Each cloud is a set of points of 10 numbers each, in no order, taken from a shape drawn with curves, like pieces of string that can fork, join and close up.
After each cloud, say how many independent loops its shape has (a theta shape has two loops).

tev (82 x 10)
[[ 10   1   2  15 -72  -8  24  -9  18  70]
 [ 10  -1  17  23 -58 -30   8  -7  -6  34]
 [-38  33 -21   0  16 -34  22   4 -20 -29]
 [-10 -19  -6 -12  -9  15  39 -71  27  28]
 [-46  21 -26 -15  39 -13  34 -21  -4 -31]
 [  6  -5  -5   7 -60   4  34 -33  27  68]
 [  2 -11  -7   0 -46  10  38 -52  30  58]
 [ -1 -15  -7  -5 -34  14  40 -62  31  49]
 [  0   1  16  20 -40 -37   7  -7 -15  15]
 [-44  35 -27  -5  28 -28  28   1 -16 -35]
 [ 10  -1  17  23 -57 -31   7  -7  -7  32]
 [-36  31 -18   2  13 -36  21   4 -20 -25]
 [-36  -1 -15 -17  30  -1  34 -45   7 -14]
 [-33  -4 -13 -17  27   2  34 -49  10  -9]
 [  3 -10  -7   2 -50   9  38 -48  30  61]
 [-33  29 -15   4   8 -37  19   4 -21 -23]
 [ 13   1  10  21 -72 -20  14  -2   6  57]
 [-18  14   2  13 -15 -40  11  -1 -21  -5]
 [-39  33 -23  -1  19 -33  24   4 -19 -30]
 [-43  13 -22 -16  37  -8  34 -30   1 -25]
 [  8   0  -1  13 -69  -4  28 -17  21  71]
 [-44  16 -24 -16  38 -10  33 -26  -1 -28]
 [-27  23  -7   9  -3 -39  15   3 -22 -15]
 [-28  23  -8   7  -1 -39  16   3 -22 -16]
 [ 12  -1  16  23 -63 -28  10  -5  -2  42]
 [  8  -1  -2  11 -67  -3  29 -19  22  70]
 [  6  -2  -4   9 -65   0  32 -26  25  70]
 [ -5   4  13  18 -33 -38   8  -6 -17   8]
 [ -8 -18  -7 -11 -13  16  39 -70  28  33]
 [ -5 -18  -7  -9 -20  15  40 -69  29  38]
 [-12 -19  -6 -13  -6  15  38 -70  25  26]
 [-19 -17  -6 -15   8  12  37 -67  20  13]
 [  1 -12  -7  -2 -43  12  39 -55  31  56]
 [-28 -10 -10 -17  21   6  35 -56  13  -1]
 [-40   7 -19 -16  34  -5  33 -36   3 -20]
 [ 13   0  13  22 -69 -24  12  -3   3  51]
 [-47  26 -29 -13  39 -15  33 -15  -6 -35]
 [  4   0  17  21 -45 -35   7  -8 -12  20]
 [-47  24 -28 -14  40 -15  34 -17  -5 -33]
 [  5  -1  18  22 -49 -34   7  -8 -11  23]
 [-12   9   8  15 -24 -40   9  -4 -20   1]
 [ 12   2   8  20 -73 -17  17  -2   9  62]
 [ -4 -17  -7  -8 -25  15  39 -67  30  43]
 [ -8   6  11  17 -29 -39   8  -4 -18   5]
 [-20 -16  -7 -16  11  11  36 -66  19  10]
 [-20  17   0  12 -12 -40  12   0 -21  -8]
 [-24 -14  -8 -16  16   8  36 -61  17   4]
 [ -2 -16  -8  -7 -29  15  39 -65  30  46]
 [ 12   2   6  20 -74 -15  19  -3  12  65]
 [  0 -14  -7  -3 -39  13  39 -58  31  53]
 [-14  11   6  14 -21 -40   9  -2 -20  -2]
 [-41  34 -24  -2  22 -31  25   3 -18 -32]
 [ 13   1  12  22 -71 -23  13  -3   4  53]
 [ 13   2  10  21 -72 -19  16  -2   7  59]
 [  9   0   0  14 -71  -6  26 -13  19  70]
 [-45  35 -29  -7  31 -26  29  -1 -14 -36]
 [-32  27 -13   5   5 -38  17   3 -21 -20]
 [  8  -1  18  23 -54 -32   8  -7  -8  28]
 [-46  34 -29  -8  34 -24  31  -3 -13 -37]
 [ 11  -1  17  23 -61 -29   9  -6  -4  38]
 [  1   0  17  20 -42 -36   7  -8 -14  17]
 [ 13  -1  15  23 -67 -25  11  -4   1  47]
 [-16 -18  -6 -14   4  13  37 -69  23  17]
 [-47  28 -30 -13  39 -17  33 -12  -8 -36]
 [  4  -9  -6   3 -53   8  37 -43  29  64]
 [ -3   3  15  19 -36 -38   7  -6 -16  11]
 [-42  11 -21 -16  36  -7  34 -32   1 -24]
 [ 11   2   4  18 -74 -12  22  -6  15  68]
 [  5  -6  -6   5 -58   5  36 -37  28  67]
 [-38   3 -17 -17  33  -3  33 -41   6 -16]
 [-46  33 -30  -9  36 -22  32  -5 -12 -37]
 [ 13  -1  16  23 -65 -26  10  -4  -1  44]
 [-23  19  -3  10  -8 -40  13   1 -21 -11]
 [-32  -6 -12 -17  26   3  34 -52  11  -7]
 [  6  -4  -5   8 -62   2  33 -30  26  69]
 [-25 -12  -8 -17  18   7  35 -59  16   2]
 [-47  30 -30 -12  38 -19  33 -10  -9 -37]
 [-47  32 -30 -11  37 -20  32  -8 -11 -37]
 [-43  35 -27  -4  27 -29  27   2 -16 -34]
 [ 10   1   2  17 -73 -10  23  -7  17  69]
 [ 11   2   4  18 -73 -13  20  -4  14  67]
 [-13 -19  -6 -13  -2  14  38 -70  24  23]]
loops | 1

vut (72 x 10)
[[ 30  40   3 -40   6  -5  22  13  19  37]
 [-15  14  41  13  19   1 -54  25 -24 -53]
 [ -6 -60  15  48   8  20  14 -25  -8 -41]
 [-15  17  40  11  20   1 -55  28 -23 -51]
 [ 12 -34  12  19   6  15  17 -28   4 -18]
 [ 20 -15   6   6   8  18  27 -18  18  10]
 [ 30  33   0 -34   6   4  31   9  25  49]
 [ 21 -11   4   2   9  18  29 -14  21  17]
 [ 28  33   4 -33   8  -5  19  12  17  28]
 [ 28  35   3 -35   8  -5  19  12  18  29]
 [ 29  38   3 -38   7  -5  21  13  18  33]
 [-10   6  32  13  26  14 -38  19 -11 -33]
 [-12  -7  39  23  20   9 -40   9 -22 -52]
 [-14  -2  41  21  19   4 -45  13 -25 -57]
 [ 27  27   5 -28   9  -4  18   8  17  21]
 [ 27  20   1 -21   9   8  30   6  25  38]
 [-13  16  35   9  23   6 -49  28 -16 -40]
 [ 31  41   2 -42   6  -4  24  13  20  41]
 [ 27  20   2 -22   9   5  28   6  24  33]
 [-13 -63  18  57  11  20   9 -19 -12 -50]
 [ 30  41   2 -41   6  -5  23  13  19  40]
 [ 14 -28  11  15   6  15  18 -26   7 -12]
 [ 31  40   2 -42   6  -4  25  12  20  42]
 [ -8   2  32  15  26  15 -35  15 -11 -33]
 [ 16 -25  10  12   7  15  20 -24  10  -7]
 [ 31  38   1 -40   5  -1  27  11  22  45]
 [  3 -48  14  33   6  18  16 -30  -2 -29]
 [ 29  29   0 -31   6   7  33   8  26  50]
 [ 25  10   2 -13   9  10  29   1  24  30]
 [ 24   3   2  -8   9  13  30  -4  24  26]
 [ -9  -2  34  18  24  14 -36  12 -14 -39]
 [-15   7  42  17  19   2 -51  21 -25 -56]
 [ 27  21   3 -22   9   2  24   6  21  27]
 [ 26  14   2 -16   9   9  29   2  24  31]
 [ 17 -23  10  11   7  16  21 -24  12  -4]
 [-12  15  35  10  24   7 -47  26 -15 -39]
 [ 18 -21   9   9   8  16  22 -22  13   0]
 [ -9  -1  33  17  25  14 -36  13 -13 -37]
 [-16 -64  20  62  13  19   5 -15 -15 -55]
 [  7 -42  13  27   5  17  16 -29   0 -25]
 [ -8 -61  16  51  10  20  12 -24  -9 -43]
 [ 23  -1   3  -5   9  15  30  -7  23  24]
 [-14  19  39   9  21   2 -54  29 -21 -47]
 [ 27  25   5 -26   9  -3  18   7  17  21]
 [ 27  29   5 -30   9  -5  18   9  17  22]
 [-14  19  38   8  21   3 -53  30 -19 -45]
 [-10 -62  17  54  10  20  11 -22 -10 -46]
 [-13  -6  41  23  19   7 -42  11 -24 -55]
 [-10  -4  36  20  23  12 -37  10 -17 -44]
 [ 22  -7   4   1   9  18  30 -12  22  20]
 [ -9   4  31  14  26  15 -36  17 -10 -32]
 [-10   7  33  12  26  13 -39  20 -12 -34]
 [ 21 -14   6   5   9  18  27 -17  19  13]
 [-10  -6  38  22  21  11 -38   9 -19 -47]
 [  9 -38  12  22   6  16  16 -29   2 -22]
 [ 26  22   4 -23   9   0  22   7  19  24]
 [ 27  22   0 -23   8   9  32   7  27  45]
 [-14   2  42  19  18   3 -48  17 -25 -57]
 [-11  11  34  11  25  10 -43  24 -13 -36]
 [ -1 -55  14  41   7  19  15 -28  -5 -35]
 [ 31  36   1 -38   5   0  29  11  23  47]
 [  1 -51  14  36   6  19  16 -29  -3 -32]
 [ -5 -58  15  46   8  20  14 -27  -6 -38]
 [-15 -63  19  59  13  19   7 -16 -14 -53]
 [  5 -45  13  30   6  17  16 -30  -1 -27]
 [ 19 -17   7   7   8  18  25 -19  17   8]
 [ -9   3  31  14  26  15 -35  16 -10 -32]
 [ 19 -19   8   8   8  17  24 -21  15   4]
 [ 23  -5   3  -2   9  16  30 -10  23  22]
 [ 28  24  -1 -25   7  10  34   7  27  48]
 [ 13 -31  12  17   6  15  18 -27   5 -16]
 [ 29  26  -1 -28   7   8  33   7  27  50]]
loops | 2

dide (70 x 10)
[[  4  34 -35  -2 -14   9 -32   0  39   3]
 [ -8  36 -39 -18 -24  11 -18   3  27  -4]
 [-23  29 -63 -37 -20  18  -5  -6   9 -32]
 [-14  25 -63  -6   5   8 -38   8  32 -31]
 [  2  36 -31  -7 -20   8 -26   0  36   6]
 [-19  32 -53 -35 -26  15  -3  -3  12 -23]
 [  3  34 -37  -2 -12   9 -34  -1  40   1]
 [-21  24 -68 -13   3  10 -33   6  27 -37]
 [  1  33 -41  -1  -9   9 -36   1  39  -4]
 [-12  26 -60  -4   3   9 -40   7  34 -28]
 [-24  27 -67 -34 -14  17 -10  -3  11 -37]
 [ -4  36 -33 -13 -23   9 -21   3  30   1]
 [-21  30 -56 -37 -23  17  -4  -4  11 -26]
 [  3  33 -36  -2 -13   8 -33  -2  40   3]
 [-24  27 -65 -34 -16  17  -8  -4  11 -36]
 [-26  26 -69 -31 -11  16 -13  -2  13 -38]
 [ -3  36 -33 -12 -23   8 -23   2  32   2]
 [-10  35 -40 -21 -25  11 -16   2  24  -8]
 [-23  28 -63 -36 -17  18  -7  -5  10 -34]
 [-13  34 -43 -24 -25  11 -13   2  22 -11]
 [-14  34 -45 -27 -25  13 -11   2  20 -13]
 [-25  26 -69 -27  -7  16 -18   0  16 -39]
 [  1  32 -43  -1  -8   9 -37   0  39  -6]
 [  4  34 -33  -2 -15   9 -31  -1  39   5]
 [ -4  28 -50  -2  -2   9 -41   3  38 -15]
 [ -7  28 -55  -2   1   8 -41   5  36 -21]
 [-21  31 -54 -36 -25  16  -3  -4  10 -24]
 [ -9  27 -57  -2   2   9 -40   6  35 -23]
 [  1  37 -31  -8 -21   8 -25   1  35   6]
 [  0  36 -31 -11 -22   8 -23   1  34   4]
 [-25  26 -69 -30  -9  16 -16  -2  15 -39]
 [-19  31 -53 -34 -25  16  -4  -3  13 -22]
 [ -7  28 -52  -2   0   9 -41   4  38 -19]
 [-24  24 -70 -22  -4  14 -24   3  20 -40]
 [-16  34 -47 -29 -26  13  -9   0  18 -14]
 [-23  24 -70 -18   0  13 -28   4  23 -40]
 [ -2  31 -48  -1  -4   8 -40   2  39 -11]
 [  3  36 -31  -6 -20   8 -27   0  36   6]
 [  2  36 -30  -7 -20   8 -27  -1  36   7]
 [ -3  29 -49  -1  -4   9 -39   3  38 -13]
 [ -9  35 -39 -19 -24  10 -17   3  25  -5]
 [  1  31 -44   0  -7   9 -39   1  39  -8]
 [-25  24 -70 -24  -5  15 -21   2  19 -40]
 [  4  35 -33  -3 -16   8 -30  -1  38   6]
 [ -6  37 -36 -15 -23   8 -21   3  29  -2]
 [-13  25 -62  -5   4   9 -39   7  33 -29]
 [-21  23 -69 -14   2  12 -31   6  26 -39]
 [-23  23 -70 -16   0  11 -29   5  25 -39]
 [-19  24 -67 -11   3  10 -35   7  30 -35]
 [-18  33 -51 -32 -26  15  -7  -2  14 -19]
 [  3  36 -31  -4 -19   8 -28   0  37   6]
 [-17  32 -49 -31 -26  14  -8  -1  17 -18]
 [ -7  36 -37 -17 -23   9 -19   3  28  -2]
 [-10  27 -59  -3   3   8 -40   6  35 -25]
 [-11  35 -42 -24 -25  12 -15   2  23 -10]
 [-14  34 -46 -27 -26  13 -11   0  19 -15]
 [-25  26 -68 -33 -13  18 -12  -3  12 -37]
 [-22  30 -59 -37 -22  17  -4  -6   9 -29]
 [ -2  37 -33 -12 -23   8 -23   2  33   3]
 [  1  33 -39  -1 -11   8 -35  -1  39  -1]
 [-24  24 -70 -21  -2  13 -25   3  22 -40]
 [-17  24 -64  -8   4   9 -38   8  31 -34]
 [-22  30 -59 -37 -22  18  -4  -6  10 -28]
 [-24  28 -63 -37 -19  17  -6  -5  10 -33]
 [-22  29 -61 -38 -21  18  -5  -6   9 -30]
 [-25  25 -71 -26  -6  15 -19   1  18 -40]
 [  4  35 -31  -4 -18   8 -29  -1  38   6]
 [  0  36 -31  -9 -22   8 -25   1  35   5]
 [-18  32 -51 -34 -25  15  -5  -3  13 -20]
 [-18  24 -66  -9   4   9 -35   8  30 -35]]
loops | 1
